In the rows, 128 means zero.
Each path below is one point turned by a fixed rotation once a step. After each direction that follows a path, write how fast that rotation turns it, in deg/step (0 if it stays still).
Each turn is a multiple of 5 degrees from 10 to 175, or 0.
Each row of a path follows its step; steps can be skipped.
Path 1:
step 0: [115 128 127 121 124 132 134 135 130 132 130 130 123 130 128 120 130 119
 123 121 133 131 127 134 137 132 117 130 131 139 121 122 123 128 129 121
 116 113 130 131 132 129 126 117 139 128 128 135 128]
step 2: [129 132 133 142 139 139 125 125 137 131 123 128 116 135 128 122 127 124
 125 114 127 124 127 131 126 122 118 133 127 119 129 126 121 124 127 125
 125 134 132 138 138 130 126 132 131 124 138 123 132]
step 10: [135 128 137 124 130 134 127 139 122 121 135 121 131 120 138 134 124 134
 133 131 124 135 140 122 125 125 129 126 134 130 124 136 130 126 127 131
 116 130 132 138 131 134 138 131 137 125 132 134 140]
step 11: [122 132 123 132 125 132 132 125 126 143 135 118 120 127 124 132 125 134
 134 139 125 120 121 132 133 138 124 131 124 141 125 121 118 128 128 141
 120 124 129 128 127 123 129 123 128 135 137 129 130]
step 12: [125 127 127 127 131 132 126 129 125 127 126 127 120 127 124 134 131 128
 134 126 134 135 126 124 130 136 145 126 142 124 124 132 122 122 127 122
 131 115 119 133 140 118 121 121 134 118 122 127 135]
step 14: [127 119 123 124 128 143 134 132 130 137 125 134 127 120 133 117 122 129
 127 122 118 126 118 126 136 111 128 124 137 120 128 136 132 122 119 132
 125 122 124 126 131 126 128 134 126 131 126 125 130]
step 15: [123 124 131 142 131 126 124 129 127 136 121 120 126 114 125 123 130 134
 121 132 125 138 132 136 124 131 132 128 127 131 130 127 126 121 136 126
 141 132 121 119 133 141 133 133 128 135 132 137 125]
step 16: [145 133 117 129 128 121 124 135 135 128 128 120 121 115 128 120 119 129
 132 121 131 132 128 124 132 129 129 123 132 131 138 130 129 138 125 130
 123 131 129 141 132 125 134 128 133 125 127 123 116]
step 17: [121 135 130 131 123 128 128 127 118 127 136 112 128 123 136 129 119 129
 120 128 133 118 124 116 129 128 132 127 122 135 124 139 130 134 136 122
 125 130 126 123 128 130 117 132 136 137 130 134 137]
step 19: [131 127 128 126 130 135 128 130 135 136 133 126 130 128 126 128 128 130
 127 126 136 131 139 118 118 119 129 144 134 131 126 124 127 126 130 127
 138 130 126 129 128 115 112 119 128 131 123 143 127]
Directions:
[133 129 127 129 127 128 128 129 127 128 131 124 126 127 133 127 130 127
 130 131 125 130 128 128 131 131 126 128 125 128 128 129 131 127 129 127
 129 129 127 128 129 130 131 127 126 127 129 127 127]  60
[128 126 129 126 123 130 129 127 126 127 125 125 130 129 130 129 125 129
 130 126 125 127 127 128 126 125 125 127 125 129 126 128 129 126 127 127
 125 126 128 127 126 131 129 128 131 129 128 126 130]  100
Path 2:
step 2: [124 109 124 135 124 138 127 124 126 136 131 136 132 122 139 130 121 125
 113 133 132 121 125 124 132 129 126 134 124 122 127 119 137 121 122 120
 123 138 133 134 127 131 131 135 121 128 131 132 118]
step 3: [131 130 125 134 140 133 127 133 132 128 130 141 119 129 117 129 121 128
 132 134 143 124 128 121 118 127 127 112 132 116 129 131 127 129 141 128
 129 129 135 133 131 124 138 128 122 123 136 132 131]
step 4: [134 125 128 134 119 130 118 129 124 135 129 126 137 122 127 135 126 135
 121 138 136 129 139 124 125 125 139 139 137 130 117 118 129 131 119 123
 136 122 129 129 135 123 135 120 124 117 133 135 125]
step 5: [125 129 131 125 136 134 135 102 141 135 121 132 129 129 116 131 119 130
 134 130 128 124 130 127 122 131 132 129 127 120 124 129 130 128 128 131
 122 123 127 123 121 128 135 120 126 121 139 120 135]
step 8: [133 130 134 141 138 128 129 131 127 136 135 129 142 130 140 133 130 126
 129 125 146 125 132 112 133 119 127 125 124 130 123 125 124 130 120 131
 123 119 121 131 127 121 132 133 132 130 135 133 123]
step 12: [136 133 131 124 136 116 130 135 133 120 121 135 132 122 131 135 122 126
 134 134 139 132 129 116 133 119 132 114 127 134 119 125 126 135 120 132
 133 125 136 118 127 133 138 122 119 131 124 123 132]
step 14: [130 121 130 130 132 126 135 117 129 129 119 132 136 125 123 127 120 122
 127 122 134 133 120 108 127 129 132 117 119 140 132 134 131 123 127 124
 120 128 138 139 130 134 127 133 123 133 131 120 134]
step 17: [133 135 135 125 137 118 125 127 138 137 128 138 124 127 125 131 128 128
 127 136 134 125 138 125 118 127 122 137 125 132 136 130 139 131 112 125
 123 132 124 121 120 120 133 132 131 134 133 126 114]
step 18: [129 123 129 122 121 120 129 129 124 121 115 135 128 129 121 132 136 136
 120 128 131 130 119 125 121 148 138 119 119 128 131 118 133 133 126 127
 128 126 136 130 127 135 137 120 127 134 137 128 125]
step 19: [120 135 112 126 129 131 122 137 131 141 132 128 130 115 125 127 121 129
 128 118 136 119 129 124 126 136 125 130 122 138 124 132 134 126 115 125
 125 134 127 126 125 120 136 126 125 136 134 125 134]
Directions:
[130 128 131 125 126 125 127 132 128 129 129 127 125 129 124 127 130 125
 128 130 131 131 128 131 129 128 127 127 128 128 127 126 127 130 128 128
 129 125 132 130 127 130 130 129 127 127 127 128 129]  125
[126 126 130 128 130 128 126 127 132 130 126 128 125 127 128 127 126 127
 130 129 122 130 128 128 129 124 128 130 126 127 128 125 128 131 129 129
 130 129 126 127 125 130 129 126 129 130 125 129 128]  70
[125 129 127 128 126 125 127 125 125 132 129 126 129 127 129 130 127 127
 129 123 130 128 130 130 132 129 127 130 128 126 128 126 129 129 128 127
 128 128 126 128 126 129 127 126 124 126 130 129 130]  125
